128 stands for zero in the data rows.
Here are some points:
[183 109  52  47 243  12 125 155  32  79 142 117  28 104  91  85 115 162
  70 158 215 197 188  59 108  74 115 185 216 124  75  38]
[131 130 122 128 121 142 155 153 120 156 152 115 140 131  99 180 144 113
 139 118 130 104  94 136 157 145 135 114  40 149 155 114]
[132  63 121 156 149 132 135  96 108 134 134 162 167 129 147 115 146 182
 137 103  99  78 116 118 146 131 111 135  94 140 118 137]
[206 172  83  21 227  15  90 186  44  37 141 141  54  88 124  62 103 225
 107 205 201 227 220  71 113  78 138 163 117 137 105   0]
[240  97 130 107 109 149 150 145 150 178 151 159 174 132 191 176 133 131
  94 107 129 101 129 151 162 138 162 134 117 109  55 126]
[118 128 158 113 137 132 117 133 157  98 137  71 137 135 127  95 155 152
 163 125  98 114  92 160 115 135 125 114 192 133 116 149]
[177 146 117  47 172 100 161  91 157 106 107 167 116 163 157  69 103 134
  80 140 167 158 127 132 118 107 153 148 151 159  31  75]
[ 17 174 168 197  51 254 136 120 198 172 120 104 213 123 157 154 215 105
 150 103  86 108 104 172 120 173 131  83  83 125 105 192]
[139 133 125 109 235 121 116 120 144 127 127 144 123 145 182 102 156 139
 120 133 147 137 119 129 162 115 148  85 120 132 120 129]
[ 97 123 144 155  92 155 124 179 129 148 106 146 178 150 130  95 114  93
 131 122 122 110 112 157 122 130 127 126  76 147  95 153]
[ 94 153 143 178  93 139  94 172  76 136 176  68 130 181 119 193  99 140
 158 103 113 130 133 114 123 171 116 138 113 115 196 140]
[129 112 119 141 147 122 147 111 145 106 125 117 128 161 149 111 122  89
 127 157 161 119 135  85 102  90  93 105 180 131  92 111]
[ 73 171 151 171  85 173 114 146 144 137 144  93 169 124  89 207  88 149
 165  99 113  98 131 148 130 129 143 154 142  92 218 183]
[ 73 102 145 151  67 173 147  95 212 210 155 143 196 145 131 104 166 112
 102 104  72  80 106 164 110 177 156 114 109 114 103 158]
[125 121 194 148  85 160 156  91 207  94 114 127 161 137 143 133 127 121
 170  96 107  86 119 161 139 144 114 120 109 111 121 191]
10 more points follow, each with its number after it:
[136 150 119  61 165  82 123  98 104  75 120 177 148 118 112 138 111 128
 100 135 166 124 154 150 134 116 141 139 127 133  58  81] 0
[ 87 111 138 158  72 163 115 130 109 172 120 147 145 143 114 127 106 118
 134  84  79 153 155 122 131 161 123 141 159  79 217 245] 1
[176 149  85  40 231  91 122 130 102  29 148 154  43 117 125  60  86 166
  89 197 179 202 166  43 121  86 146 159 179 160 142   0] 2
[ 87 115 151 156 110 125 106 170 113 155 149  61  97  99  84 174 105 131
 173 137  35 153 112  84 136 113  93 186 142  99 203 142] 3
[ 73 117 136 195  57 228 147 117 174 151 120 110 162 126 115 167 125 114
 158 133  98 116 103 142 212 146  77 104 135 126 170 193] 4
[102 173 118 118 154 100 118 130  85 117 140 101  76  80 194 152 131 134
 134 104 162 115 164 176 127  76  88 134 156 109 150 104] 5
[ 79 179 107 132 133 109  98 138 105 137 151 108  47 101 105 139  84 149
 162 136 141 152 129 102 138 145  89 147 196 174 170 124] 6
[104 141 100 112 129  71  73 167  83 108 156  81  77  86 119 165  46 136
 157 116 189 122 106 143 131 111 255 134 157 112 202 115] 7
[149 156 114 112 176  78  17 120  71  93 137 133  16  96 116 120  88 135
 115 155 178 175 191  58 146   0  78 115 177 132 106  62] 8
[136  94 194 196  99 141   0  87 162 144 120 166 209 115 139 144 140 122
 110 175 104  86 113 154 102 148 150  28  97 126  89 158] 9
Which three of these numbered points are nearest to each point below, looking only along the 2 directions in which the first points spread most? Their numbers follow each, nearest first.
[140 174 143 155  89 167 128 100 150 153 109 126 180 124 138 174 136 136
 120 106 110 139 126 119 139 118 175 163 119 137 255 161] > 1 4 3
[211 140 101  90 227  59 147 106 108  55 128 153  89 136 168  53 132 157
 118 174 213 177 145 111  84  76 177 185 122 159  62   0] > 2 0 8
[126 127 136 101 119 107 107 141 101  90 133 114 100  99 144 114 118 116
  99 129 138 153 158 142 143 104 134 134 145 140 160 101] > 5 6 0
[111 126  43 118 151 115 110 152  91 126 142 136 100 120  98 131 132 147
 128 137 162 151 124 125 118 133 126 107 139 116 146 134] > 5 6 7
[147  97 142 107 157  92 166 111 113  87 149 214 139 157 160  71 145 133
  87 174 144 140 149 148  81 142 144 139 149 148  83  71] > 0 5 8
[ 78  76 144 153 114 128 126 134 142 149 145 111 135 146  90 154 137 116
 105  97 127 109  67 136 115 125 134 123 114 137 178 156] > 1 9 4
Here are 10 other points, each followed by its number:
[162  72 101  71 195  77  67 146  38 127 154 110  52  80 162  80 114 166
  92 171 234 156 174  92 124 114  94 140 183 110  92  48] 0
[128 145  92 111 132  97  93 145 103 103 145 121 117 106 103 162 134 153
 130 141 132 113 125  76 128 137 105 113 139 137 149 105] 1
[112 141 142 154  85 170 116 170 100 174  92 102 122 142  93 155 130 114
 146 109  82 119  87 137 136 147 137  91 155 121 168 189] 2
[ 82 119 141 179  89 206 139 183 152 165 106 149 177 181 158 125 166  92
 182  90  77 113  90 165 157 137 133  91  89 110 147 205] 3
[115 130 149 154  83 151 146  96 163 114  91 123 167 125 155 109 112 142
 139 118 108 135 155 141 158 133 156 124 126 150 151 118] 4
[131 118 136 137 151 156 165  52 120 122 142 163 160 136 147  92 137  68
  88 169 109 117 131 130 152 133 174 137 176 124 100 133] 5
[ 76 141 153 132 112 123 100 149 122 170 128 119 136  95 101 116  97 167
 177 133 109 107  96  75 141 162 128 110 127 113 136 115] 6
[ 75 136 124 215 106 168 123 147 186 168 165 113 179 113 116 179 129  99
 167  89 106 110  81 144 135 147 115 112 119  91 167 226] 7
[ 96 142 122 136  88 130 175 150 113 137  90 147 165 135 123 138 146 126
 139 110  82 102  86 176 120 119 122 104  99 114 126 172] 8
[ 92 141  97 133  99 142 198 145 158 165 115 143 185 104 140 143 130  98
 142  91  67  84 112 128 133 156  97  98 113 124 161 164] 9
Which three of these numbered points are nearest to each point below, looking only along the 2 directions in which the first points spread most? Their numbers follow each, nearest first.
[123   0 147 124 106 186 134  97 206 195 118  66 161 128 166 137 125 130
 156  87 102 109 107 152 163 158 102  97 121 105 113 186] > 9 8 3
[134 157 129 109 143  97 121 152 110  98 148  85 106 111 124 123 111 139
 151 135 194 171 169  95 118 116 130 167 155 103 158  90] > 1 6 0
[114 115 148 180  99 246 132  95 132 171 142 122 160 135  79 179 146  89
 133 125  89 101 107 170 133 141  67 195  96 120 164 202] > 7 3 9
[158 162 200 159 100 130 148 107 193 179 121 154 176 135 116 106 136 109
 114  67 106  95 105 168 154 146 157 123 114 156 145 180] > 9 8 4
[148 138  89  39 188  51 131 120 121 124 129 153  78  87 117 111 117 170
 124 172 166 134 165 105 113 139  88 160 175 115 131  56] > 0 1 5
[128 130 155 173  41 127 113 131 152 147 121 135 130 163 121 129 125 116
 143 121 105 135  96 150 144 140 135 115  67 133 143 170] > 8 9 4
